In the data rows, zero lies at 4.5, halfway between 4 and 5.
Every row has a hidden score from 0 to 30. What is each row's score? 15 is about the middle. The score is a weighted sum of the row's numbers plus the product of two more (or one squared), each taken from its middle value.
[8 0 4 3 4 5 0 4 4 6 1 4 4 6 5 5 3 9 3 6 3 9 7 9] ~ 23
[6 2 4 2 5 7 4 1 6 3 2 5 3 6 5 6 3 5 6 5 4 6 5 8] ~ 22
[7 4 3 4 4 5 7 2 6 1 4 6 6 5 4 6 4 3 5 3 8 5 4 5] ~ 19
[5 4 5 4 5 4 4 4 4 4 4 5 4 6 3 4 3 5 4 5 5 5 6 5] ~ 13
[5 8 4 7 2 5 9 1 3 0 4 4 4 5 3 6 7 1 6 0 8 4 4 6] ~ 20
[4 5 3 3 5 4 4 5 4 4 7 2 6 4 5 5 5 5 6 4 5 4 3 4] ~ 12
[4 4 5 4 4 2 3 6 5 6 4 5 5 4 4 3 4 5 4 6 3 4 6 3] ~ 12
[3 7 8 5 1 5 0 7 3 9 7 5 4 7 2 2 5 6 0 8 2 8 5 0] ~ 3
[4 5 3 6 3 4 8 3 5 3 4 5 5 6 3 5 5 3 5 4 8 4 4 3] ~ 5
[5 6 6 6 2 3 4 4 4 6 3 8 4 5 2 4 5 3 1 5 6 3 7 3] ~ 11
[3 6 5 6 4 4 6 5 6 4 5 6 5 3 4 4 6 4 5 4 5 1 5 2] ~ 12
[6 5 2 5 5 5 7 2 2 2 5 5 6 6 5 7 5 2 6 3 6 3 3 4] ~ 19
[5 4 4 3 5 5 2 6 4 7 4 3 2 5 7 5 4 6 2 8 1 5 5 5] ~ 10
[6 2 4 5 5 4 5 5 5 2 2 5 4 6 2 4 5 5 4 3 7 6 6 7] ~ 21
[6 6 7 5 0 3 6 2 6 3 3 9 6 6 2 4 4 0 2 2 8 0 9 4] ~ 10
[6 3 5 4 5 5 5 4 6 5 3 6 4 5 4 5 5 4 5 5 5 6 6 5] ~ 21
[5 5 5 6 4 3 8 4 2 1 5 5 3 7 5 6 5 3 7 3 7 3 2 5] ~ 12
[5 4 5 4 5 4 6 5 4 5 6 5 5 4 5 3 4 5 5 5 5 4 4 5] ~ 11
[5 5 4 4 4 3 5 5 4 5 6 3 5 3 5 5 6 6 5 6 4 4 4 3] ~ 20
[4 6 5 4 4 4 5 5 5 4 5 4 4 4 4 5 4 4 4 3 5 4 4 4] ~ 15
[6 5 4 5 3 5 8 2 6 0 4 7 5 7 5 7 4 3 5 3 8 5 5 3] ~ 18
[4 4 4 5 4 4 2 5 3 5 4 4 4 2 6 4 4 6 4 6 3 6 4 7] ~ 16
[3 6 6 4 5 5 1 7 4 7 6 3 4 3 5 2 5 6 5 6 2 3 5 7] ~ 11
[5 1 5 2 5 5 2 6 5 7 4 5 6 4 6 6 3 6 4 7 3 6 5 5] ~ 14
[6 4 4 4 3 5 2 4 5 6 5 6 4 8 4 6 5 5 2 6 4 8 5 5] ~ 14
[3 6 6 5 6 4 4 6 3 6 6 5 4 3 5 4 4 4 6 4 4 3 6 4] ~ 13
[3 6 4 4 5 5 4 6 4 5 6 4 5 3 5 4 6 5 6 6 5 3 4 2] ~ 8
[8 4 3 3 2 5 6 2 4 2 4 7 6 7 5 8 3 5 4 6 7 7 6 4] ~ 15
[5 5 5 3 3 5 4 3 4 4 3 6 4 5 5 3 5 4 3 5 5 5 7 4] ~ 20
[8 2 4 3 2 6 5 3 5 3 2 6 4 7 5 5 2 3 5 4 5 6 5 6] ~ 22
[1 5 6 5 6 3 3 6 4 6 5 3 5 2 4 2 4 4 4 4 2 4 5 7] ~ 23
[4 6 4 6 6 7 6 2 4 2 5 4 3 7 5 6 6 4 8 3 4 4 2 5] ~ 18
[5 5 3 5 4 4 7 3 5 3 5 5 6 4 3 5 5 4 5 3 7 5 4 4] ~ 14
[2 6 6 5 6 3 3 7 3 7 5 3 4 1 7 4 6 6 3 6 1 3 3 4] ~ 19
[5 5 6 5 3 4 4 3 5 3 4 6 4 5 3 3 5 4 4 4 4 4 6 3] ~ 19
[6 2 4 3 6 5 5 3 4 4 3 6 5 4 8 7 2 5 5 5 5 4 4 3] ~ 17
[5 4 4 5 6 4 4 5 4 5 4 4 4 4 6 6 5 6 5 4 4 6 4 5] ~ 24
[5 4 5 5 2 5 4 3 6 5 3 6 5 6 4 3 5 2 2 5 6 6 7 3] ~ 15
[6 5 7 5 2 4 4 3 4 5 3 8 5 8 3 3 3 3 0 4 5 4 8 4] ~ 18
[4 5 6 5 3 2 3 5 3 6 5 6 4 4 3 3 5 2 2 6 4 5 6 2] ~ 14
[7 0 5 3 4 5 6 4 4 4 5 7 6 5 8 9 1 4 6 8 5 7 3 3] ~ 21
[7 2 3 4 2 4 6 6 8 4 5 5 6 7 3 5 2 6 5 5 9 7 5 2] ~ 9
[2 5 3 5 8 3 3 8 4 6 7 0 4 0 7 4 6 7 8 6 2 5 1 3] ~ 23
[3 5 6 7 5 2 4 8 4 7 6 3 4 3 4 1 6 5 5 4 3 2 4 5] ~ 13
[2 5 4 4 5 3 4 7 4 6 6 2 5 4 4 3 4 6 4 5 4 5 2 3] ~ 12
[5 5 5 4 5 5 4 4 5 4 5 4 5 4 4 4 3 5 4 4 4 4 6 5] ~ 20
[5 5 5 5 3 4 4 4 5 4 2 6 4 5 4 4 3 4 3 5 5 4 6 5] ~ 12
[4 5 5 5 7 6 4 5 3 4 4 4 5 3 6 6 6 7 6 5 4 5 2 4] ~ 23
[5 5 5 5 2 4 6 4 6 5 4 6 5 6 3 3 5 4 4 4 5 6 6 6] ~ 8
[3 8 4 6 3 4 6 3 4 2 6 3 4 4 2 3 6 3 3 2 5 3 4 4] ~ 18
[6 3 4 4 4 4 6 3 6 3 3 6 5 6 5 6 5 4 5 5 5 7 5 4] ~ 22
[3 7 6 7 6 6 4 4 2 4 5 3 2 3 4 4 6 3 6 4 2 2 4 4] ~ 21
[6 0 5 1 7 5 3 5 5 7 3 6 6 4 8 6 1 6 5 8 2 6 5 3] ~ 19
[3 6 5 5 3 5 3 5 3 7 6 4 3 4 7 5 5 5 6 7 1 5 3 1] ~ 14
[4 4 4 5 6 6 5 5 4 5 6 3 5 4 6 6 5 6 6 5 4 4 3 3] ~ 18
[3 3 4 3 5 6 3 4 4 6 5 2 5 5 6 5 3 6 5 8 3 8 4 5] ~ 10
[5 3 4 4 5 4 4 5 5 4 4 4 6 5 3 3 4 5 3 3 5 4 5 8] ~ 26
[6 4 5 4 2 6 3 4 4 6 3 5 3 7 5 5 2 6 2 7 4 7 6 6] ~ 10
[3 6 4 5 4 7 6 4 4 3 4 3 3 6 4 5 4 4 5 3 5 4 3 6] ~ 19
[4 5 5 5 8 3 5 6 4 5 5 3 5 3 7 5 5 5 6 5 4 3 1 4] ~ 18
[5 6 4 5 4 6 5 3 3 4 4 4 3 4 6 6 7 6 6 4 5 5 4 6] ~ 19
[5 4 4 4 4 5 4 4 6 4 3 4 3 6 4 4 4 5 4 5 5 4 5 3] ~ 8
[5 4 4 4 5 4 4 6 4 5 5 5 4 3 5 4 4 5 4 5 5 5 6 4] ~ 17
[5 2 4 3 5 5 4 5 5 6 5 5 5 4 6 5 1 5 4 5 3 5 6 5] ~ 16
[5 5 5 5 4 5 5 3 6 3 4 7 4 6 3 4 6 2 5 4 7 2 8 4] ~ 14
[4 5 5 5 4 4 4 5 4 5 5 4 5 4 4 3 3 4 5 4 5 5 5 4] ~ 15
[5 5 4 4 5 5 5 4 5 4 4 5 6 5 4 4 5 4 5 3 5 3 5 5] ~ 20
[6 2 4 1 5 3 4 3 4 4 4 8 7 3 6 6 3 5 4 7 4 4 7 4] ~ 15
[6 5 4 5 4 4 5 3 5 4 5 5 4 4 4 5 6 3 3 6 5 4 6 5] ~ 25
[4 3 2 3 5 5 3 6 4 5 5 3 4 4 6 5 4 7 5 6 4 6 2 5] ~ 12
[4 4 3 4 8 5 7 7 5 3 5 4 5 3 5 5 4 4 9 3 4 2 3 6] ~ 11
[2 7 5 6 6 5 4 7 4 7 5 3 4 3 5 2 6 5 6 4 2 1 3 3] ~ 11
[4 5 4 4 6 4 5 4 5 4 5 5 4 5 4 4 6 5 4 4 4 5 4 4] ~ 18
[4 5 4 4 6 4 4 6 3 5 4 4 6 4 6 6 5 5 6 4 4 4 4 3] ~ 20
[0 8 6 9 5 4 5 8 5 7 7 2 1 3 3 2 7 3 2 1 3 3 2 6] ~ 10
[4 4 4 4 6 5 5 5 4 5 6 5 6 4 6 5 4 5 5 5 3 4 3 5] ~ 13
[6 5 5 6 1 5 5 2 5 5 3 7 4 7 1 2 3 1 3 4 5 5 8 5] ~ 7
[4 3 5 3 4 5 4 4 4 4 4 3 5 5 5 5 4 6 5 5 4 6 4 6] ~ 20
[5 6 3 6 4 5 5 5 3 3 6 5 5 5 4 3 6 3 6 3 5 4 5 4] ~ 7
[2 8 6 4 4 3 4 5 4 6 6 4 6 4 3 3 6 3 1 6 5 3 6 0] ~ 3
[5 3 6 3 4 5 3 5 4 6 4 5 7 4 6 4 5 5 4 7 3 6 5 4] ~ 19
[3 4 6 5 7 5 0 7 4 9 4 3 3 3 7 3 3 8 3 6 0 4 5 7] ~ 21
[3 7 5 5 5 4 6 5 5 4 6 4 6 5 5 4 6 5 5 4 5 3 3 2] ~ 15
[5 4 5 5 5 6 5 3 5 4 5 6 6 6 5 6 3 4 4 3 5 5 4 6] ~ 20
[5 6 5 5 4 4 6 4 4 3 5 3 4 5 5 5 5 4 5 3 6 5 4 4] ~ 17
[3 4 3 5 8 4 5 6 3 4 7 2 5 1 9 7 5 7 7 6 4 4 0 3] ~ 21
[8 2 3 4 3 5 5 2 6 1 3 6 6 8 3 6 2 3 3 4 7 6 7 6] ~ 16
[6 5 4 5 4 7 4 5 5 4 5 6 5 6 4 4 6 5 3 5 5 4 5 4] ~ 13
[5 5 5 4 4 4 5 4 3 4 6 5 4 5 4 4 4 6 5 3 4 5 4 5] ~ 18
[4 3 5 3 6 5 3 6 5 7 4 4 6 3 4 3 3 5 4 6 3 5 6 5] ~ 16
[5 5 4 4 5 4 6 5 4 3 5 6 4 4 3 5 5 3 5 4 4 3 5 4] ~ 15
[4 4 4 3 7 3 5 7 3 4 5 2 5 3 8 7 4 7 7 5 3 4 1 3] ~ 15
[4 5 5 5 4 5 2 5 5 6 5 4 5 4 4 4 5 5 3 4 4 6 4 3] ~ 19
[4 4 4 3 4 5 4 6 4 5 5 3 5 5 5 4 4 5 3 6 5 5 5 4] ~ 11
[7 5 5 4 3 5 9 4 7 1 5 7 5 6 3 6 4 2 5 4 7 3 5 4] ~ 19
[5 5 5 5 4 5 4 4 3 6 5 5 5 4 3 3 5 5 2 4 4 4 5 3] ~ 17
[8 2 5 4 4 6 6 2 4 2 2 8 3 6 4 5 4 3 5 3 5 5 8 7] ~ 22
[5 3 4 3 4 4 4 4 4 5 5 4 5 5 7 7 4 5 5 6 4 5 2 6] ~ 6
[6 4 6 5 2 4 2 2 4 5 5 6 5 8 4 5 4 4 1 6 5 5 6 6] ~ 5
[4 5 4 4 6 5 4 6 5 5 7 2 6 3 6 6 4 7 7 5 3 4 2 4] ~ 17
[4 5 3 4 4 4 4 4 4 5 5 4 5 5 5 5 6 5 4 4 5 4 5 5] ~ 11
[4 5 4 5 3 5 4 4 5 5 4 5 5 5 4 5 5 5 4 4 5 4 5 4] ~ 11
[5 4 4 7 5 3 5 6 6 3 4 4 4 4 1 3 5 5 4 3 6 4 5 9] ~ 14
[2 7 5 4 5 4 3 6 2 6 4 3 3 2 5 3 6 3 5 5 1 2 5 5] ~ 16
[3 8 3 6 4 3 5 2 5 3 5 3 3 6 0 2 8 2 4 2 5 3 5 6] ~ 10
[3 6 4 6 8 2 8 5 3 3 6 4 6 2 4 4 6 2 9 3 6 0 3 3] ~ 18
[0 6 6 6 7 2 3 8 4 8 6 2 4 2 3 1 7 5 4 4 2 2 3 5] ~ 12
[4 4 5 5 7 4 5 5 4 4 6 2 4 3 6 6 6 6 7 5 4 5 2 5] ~ 23
[3 5 6 7 4 6 6 7 6 5 5 3 4 4 2 3 4 5 2 3 6 4 3 5] ~ 9
[6 4 3 4 3 6 5 4 5 4 4 6 4 5 5 5 4 4 4 4 5 5 6 5] ~ 14
[5 4 6 5 1 4 4 3 5 5 3 7 3 6 1 2 4 2 2 4 6 6 8 6] ~ 11
[4 5 3 6 4 5 8 3 6 4 3 3 5 5 4 5 4 4 4 2 6 6 3 4] ~ 20
[6 4 5 5 3 5 5 2 5 5 4 7 3 5 2 2 4 2 2 3 6 3 7 5] ~ 15
[5 5 5 5 5 6 5 2 3 4 4 6 4 4 7 6 5 3 6 6 4 3 5 6] ~ 17
[4 6 5 6 4 4 4 5 5 4 5 5 4 4 3 4 7 4 4 3 4 4 5 5] ~ 19
[7 0 6 0 7 5 3 6 5 7 4 7 6 4 9 9 0 6 6 8 3 6 4 4] ~ 17
[5 4 4 4 4 5 4 4 5 4 4 6 4 5 5 5 4 4 5 6 4 4 4 4] ~ 12
[4 4 5 5 5 5 2 5 5 7 4 3 5 3 6 4 5 6 4 5 2 6 3 5] ~ 23
[5 4 5 5 4 6 4 6 4 4 5 4 5 4 5 4 5 3 5 5 3 5 4 3] ~ 19
[7 2 4 2 4 3 5 2 4 3 2 6 6 5 7 8 4 6 7 5 6 5 5 5] ~ 6
[5 5 5 4 2 7 5 4 5 5 5 5 5 5 4 4 4 6 3 4 6 5 6 5] ~ 11
[4 5 4 5 3 6 5 4 5 4 5 5 4 6 4 4 3 5 4 4 5 5 5 5] ~ 10
[5 5 5 5 3 5 5 4 5 4 3 4 4 5 4 4 4 5 3 5 5 4 5 4] ~ 13
[5 5 5 6 4 6 5 5 4 5 4 5 4 5 4 5 4 4 5 4 5 5 5 4] ~ 15
[4 4 3 4 6 5 6 4 4 4 4 4 5 5 5 4 6 4 6 6 5 4 3 5] ~ 11
[2 9 3 8 4 4 4 5 4 4 6 2 4 3 1 0 8 3 3 3 5 3 5 6] ~ 8
[9 1 5 3 3 6 6 1 5 0 2 6 4 7 6 7 2 4 8 4 5 5 5 9] ~ 23
[5 5 6 3 6 5 5 5 5 4 4 5 4 5 5 5 5 4 6 3 5 4 4 6] ~ 21
[3 6 4 5 6 3 5 7 4 5 5 3 6 5 5 5 6 5 6 5 5 5 3 4] ~ 14
[4 4 5 4 5 5 3 5 5 6 3 5 3 4 5 6 5 6 4 6 2 5 4 5] ~ 16
[1 6 5 6 4 4 3 6 5 7 6 3 3 2 2 2 6 6 2 5 2 2 4 3] ~ 5
[6 3 4 3 6 5 5 3 4 4 5 5 6 5 5 7 4 5 6 3 5 6 5 3] ~ 24
[3 6 5 6 6 3 5 7 4 6 4 2 5 2 2 1 6 6 4 1 5 2 3 8] ~ 28
[2 8 4 5 5 5 6 7 3 7 7 4 4 3 6 6 5 3 6 6 2 1 2 0] ~ 14
[4 4 6 3 6 4 2 6 4 7 5 5 4 4 3 4 4 5 5 5 2 4 6 4] ~ 15
[7 4 3 3 2 5 7 1 5 1 2 6 6 9 4 7 3 3 5 4 8 5 6 3] ~ 4
[3 4 4 5 7 4 1 7 5 8 5 2 4 4 4 1 7 6 4 3 2 4 6 7] ~ 22
[3 7 4 8 3 6 8 5 8 4 5 2 4 6 2 4 4 3 4 1 5 7 3 5] ~ 13
[0 7 7 9 3 6 5 9 8 8 7 1 2 3 0 0 3 3 0 2 5 4 1 3] ~ 3
[7 3 5 4 3 2 7 4 8 0 4 7 7 6 2 5 3 4 4 2 9 5 6 6] ~ 17
[4 4 3 4 4 4 6 6 4 4 4 5 5 5 5 5 4 5 5 4 5 5 4 5] ~ 11
[3 6 4 5 7 3 5 5 3 5 6 2 6 2 5 5 6 5 6 5 5 3 2 4] ~ 12
[7 3 5 4 4 5 5 3 4 2 3 7 5 5 4 5 5 3 5 5 5 4 6 5] ~ 22
[6 0 4 2 6 5 5 4 4 5 4 6 7 4 8 8 0 6 5 6 3 6 3 4] ~ 21
[3 6 4 6 5 6 5 3 3 4 6 4 3 4 7 5 7 3 5 4 4 2 4 5] ~ 16
[4 5 5 4 5 4 2 5 6 6 3 6 4 4 4 3 5 5 4 4 4 4 5 5] ~ 18
[4 4 4 3 6 5 4 5 3 6 5 6 5 4 6 4 5 4 6 6 2 3 6 5] ~ 8
[5 6 4 4 4 5 6 3 4 5 5 5 3 3 5 6 5 3 5 5 4 4 3 3] ~ 16
[4 5 4 4 7 3 6 6 3 4 6 3 5 2 7 6 6 5 6 6 5 4 0 4] ~ 16
[3 6 5 5 5 3 6 6 6 4 6 4 5 3 4 3 5 3 4 1 6 2 4 4] ~ 20
[3 4 6 4 7 4 0 7 4 7 4 3 4 3 5 3 5 7 3 4 2 6 6 7] ~ 28
[6 0 5 3 7 5 3 7 5 7 3 5 7 3 8 6 1 5 4 9 3 5 4 2] ~ 24
[2 4 0 4 8 5 3 8 3 6 7 0 5 1 8 5 6 8 9 7 1 7 0 4] ~ 11
[1 7 6 5 4 3 3 6 4 7 7 4 6 5 4 3 5 3 3 5 5 2 4 0] ~ 1
[2 6 6 4 8 3 2 5 3 6 5 5 3 3 5 3 5 4 4 6 2 1 6 6] ~ 10
[3 6 4 5 5 4 4 5 5 5 5 3 5 4 4 4 6 3 5 4 5 4 4 5] ~ 12
[6 3 5 4 1 5 7 5 9 4 5 3 6 6 2 5 2 5 2 3 8 9 4 3] ~ 15
[4 6 3 4 5 4 8 4 4 3 5 5 6 4 3 5 3 2 5 4 6 3 5 3] ~ 10
[6 2 4 2 7 5 4 5 5 5 4 5 6 4 7 6 2 6 4 6 4 4 3 5] ~ 17
[5 2 3 5 5 3 3 3 5 4 4 5 6 6 3 4 3 5 3 3 6 6 7 9] ~ 20
[5 5 4 4 2 3 4 3 6 4 4 5 4 5 3 4 3 5 4 5 4 6 6 6] ~ 10
[6 3 5 3 4 6 2 4 5 6 3 4 4 6 5 5 5 6 4 6 3 8 4 4] ~ 19
[6 3 5 5 3 4 4 2 5 4 4 6 5 6 6 6 4 6 5 6 4 6 5 4] ~ 18
[5 5 4 5 3 6 4 3 7 5 4 7 4 6 3 2 3 3 3 4 5 3 7 5] ~ 9
[5 5 5 6 3 4 5 3 5 4 5 6 4 6 3 4 4 4 3 4 5 5 7 5] ~ 14
[3 5 3 5 5 5 4 5 3 5 5 5 4 3 4 5 4 5 5 6 5 5 5 4] ~ 3
[2 5 5 5 6 4 1 5 4 8 5 2 3 3 5 2 5 4 4 6 1 4 5 6] ~ 12
[5 5 5 5 2 4 3 4 6 4 4 6 4 5 3 3 5 3 4 3 3 4 7 5] ~ 17
[3 5 5 5 7 5 2 8 4 6 6 3 3 3 4 3 6 4 5 4 4 2 4 6] ~ 14
[2 8 5 8 5 7 6 6 5 4 6 2 1 5 4 5 7 3 5 1 4 4 1 5] ~ 17
[4 5 5 5 6 3 5 6 5 4 6 4 4 6 6 6 4 6 7 4 4 5 4 4] ~ 20
[8 1 4 3 3 5 4 1 6 3 4 6 6 8 4 7 5 5 3 4 7 7 7 7] ~ 15
[4 6 3 3 3 6 7 4 2 3 5 6 4 6 7 7 5 3 5 7 4 6 4 2] ~ 9
[5 3 3 4 6 5 7 3 6 2 4 5 4 4 6 5 3 4 9 3 6 3 5 7] ~ 15
[3 6 5 6 5 2 5 4 5 5 5 4 7 3 5 4 7 4 4 3 5 4 4 3] ~ 20
[5 5 4 3 6 5 4 5 6 5 6 4 4 4 4 4 4 6 6 5 5 5 4 4] ~ 13
[5 5 5 3 3 5 4 3 3 5 4 6 5 5 6 6 5 5 3 6 4 5 4 4] ~ 14
[7 4 4 4 2 5 6 1 6 2 3 7 4 6 4 5 3 4 5 3 7 4 8 6] ~ 15
[9 2 2 0 5 6 5 0 1 1 4 8 6 5 8 9 3 5 9 7 5 5 7 6] ~ 18
[4 7 4 5 3 4 5 3 2 4 6 4 5 5 3 3 6 1 5 2 6 4 5 5] ~ 16
[0 7 7 5 6 4 2 6 3 9 6 2 3 4 4 2 6 3 4 4 2 1 3 5] ~ 12
[3 7 7 5 3 4 0 6 3 9 6 3 4 6 4 2 4 7 0 8 1 6 4 0] ~ 8
[6 3 3 5 5 4 6 5 8 5 4 4 5 6 2 3 2 4 2 4 7 7 4 4] ~ 14
[2 7 6 6 7 5 2 6 1 6 6 5 2 2 6 4 7 5 5 5 2 2 4 6] ~ 13
[2 8 4 5 5 5 6 5 3 5 7 4 3 4 6 5 5 2 6 5 4 2 2 0] ~ 9
[2 7 7 7 5 5 5 5 4 5 5 3 2 5 4 3 6 3 6 2 3 4 4 5] ~ 18
